(in the rows, 128 means zero)
A single turn carries every row of the set below to another of its rows. Some are shown first; where does it send the rows asked next?
J48: [152  89 116 140 140 141 114 137 106 154 118 138 149 122 136 127 146 125
 146 129 127  95 126 120 132 101 135 141 122 133 109 106]
J490: [108 137 110 139 130 141 156 128 136 111 103 125 147 113 143 152 129  96
  91 107 105 140 164 151 108 155  97 148 138 138 131 124]
J698: [142  92 120 145 132 143 111 131  99 140 131 141 150 113 140 121 152 117
 149 131 133 100 129 118 127 105 137 134 106 113 105 125]
J94: [100 140 137 134 116 120 131 124  98 107 119 113 133 117 132 125 150 127
  99 128 100 148 104 153 106 154 103 160 141 142 148 131]
J393: [117 142 151 110 111 123 142 100  93 115 130 113 119 121 147 133 135 149
 120  98 109 167 103 149 132 145 113 144 138 116 138 126]
J379: [140 108 115 145 145 151 106 122 105 126 134 140 149 109 146 125 141 118
 141 134 142 102 143 118 139  91 135 124  99 119 114 115]
J967: [152  92 117 135 147 142 109 145 102 155 124 133 143 129 130 129 152 131
 150 114 121 103 115 130 133 103 139 134 107 127 113 109]
J144: [146  95 110 127 154 132 114 130 106 142 128 125 149 120 135 127 141 118
 149 124 125  96 123 106 141  95 143 132 118 136 129  97]
J382: [140 125 162 126 120 128 172 124 140 113 111 117 136 159 129 128 129 104
 135 105 140 139 164 134 162 144  92 122 145 149 122 142]
J671: [115 154 117 125 114 137 161 128 124 119 102 114 139 122 131 146 118 111
  84  96 121 114 158 124 122 171 102 150 132 110 118 127]
J536: [120 165 107 121 151 106 128 121 145 132 155 106  99 127 131 139 146 139
 134 123 130 142 115 113 141 181 117 139 116 106 134 135]
J593: [100 151 103 124 154 101 122 123 134 114 154 112 116 131 133 140 161 124
 145 150 114 152 118 135 123 170 115 150 130 131 148 143]
J36: [133 106 110 132 160 147 107 119  96 123 120 122 154 120 134 127 139 119
 135 129 132  98 136 108 139  94 143 124 106 133 120 110]
J594: [111 139 145 137 120 124 139 137 170 146 141 135  98 148 142 137 115 124
 121 119 145 113 126 138 161 168 115 133  99 122 154 125]
J492: [124 134 128 106 121 133 171 106 115 116 108 111 145 125 146 154 124 109
 115  79 112 152 163 132 123 151 107 138 147 111 118 130]
J122: [116 156 150 123 111 112 136 123  97 122 127 100 120 121 121 118 142 141
  95 109 120 135  99 121 120 165 103 152 132 116 141 130]
J642: [146 149 137 149 128 129 164 144 160 118 111 114 123 139 118 121 128 109
 110 110 141 118 150 125 166 162  88 127 132 152 124 124]
J720: [139 130 135 117 114 137 165 134 160 122 108 102 129 119 119 124 107 110
 117 114 129 140 155 162 122 146 105 113 152 161 144 149]
J516: [120 145 112 107 112 142 154 120 129 107 110 101 133  98 127 133 111 123
 107 114 114 148 147 164 101 156 117 126 149 132 134 155]
J711: [139 111 105 131 160 148 109 134 102 119 127 126 151 127 130 128 140 119
 147 121 129  97 134 122 152  97 145 118  93 130 122 109]
J157: [114 143 124 100 105 121 137 123 120 121 132 103 116 110 124 124 121 144
 129 134 113 147 109 168 105 160 125 137 149 132 151 158]
J930: [ 93 124 140 135 129 112 130 135 168 137 153 140 113 148 148 145 132 102
 137 142 134 130 137 149 137 155 112 138 108 135 173 136]
J72: [117 148 114 100 132 115 133 123 155 123 150 102 105 127 123 130 120 137
 152 149 134 145 129 156 129 159 126 120 137 138 157 162]
J4: [121 128 136 114 113 131 147 134 177 137 136 121 112 133 131 134 104 115
 138 135 145 132 156 166 128 153 117 114 129 141 156 162]
J633: [105 127 147 114 123 129 147 118 152 132 134 139 111 175 149 152 112 127
 148 128 143 127 147 153 173 155 121 133 117 129 141 138]
J325: [153 108 115 120 152 134 115 139  95 140 125 123 156 128 125 131 142 120
 145 116 126  94 135 113 136  88 131 131 118 131 129  98]
J861: [144 115 117 136 151 151 102 128  93 132 134 134 149 115 138 131 147 125
 138 120 138 110 143 124 127  91 131 124  94 109 113 119]
J898: [135 129 142 154 138 124 157 143 171 119 122 124 132 134 131 127 140  89
 121 122 131 142 156 143 142 143  83 126 136 170 148 127]
J148: [148 100 118 140 127 145 117 148  97 135 132 146 154 124 135 125 147 115
 154 124 132  90 139 131 137 101 131 134 104 111 109 121]
J797: [125 151 115 111 145 116 135 108 132 121 148 119 101 144 145 145 143 154
 162 130 123 161 116 146 162 163 121 140 135 124 123 136]

J490 -> J94
J967 -> J711
J492 -> J393
Where do these go?
J516 -> J157
J536 -> J594
J36 -> J698

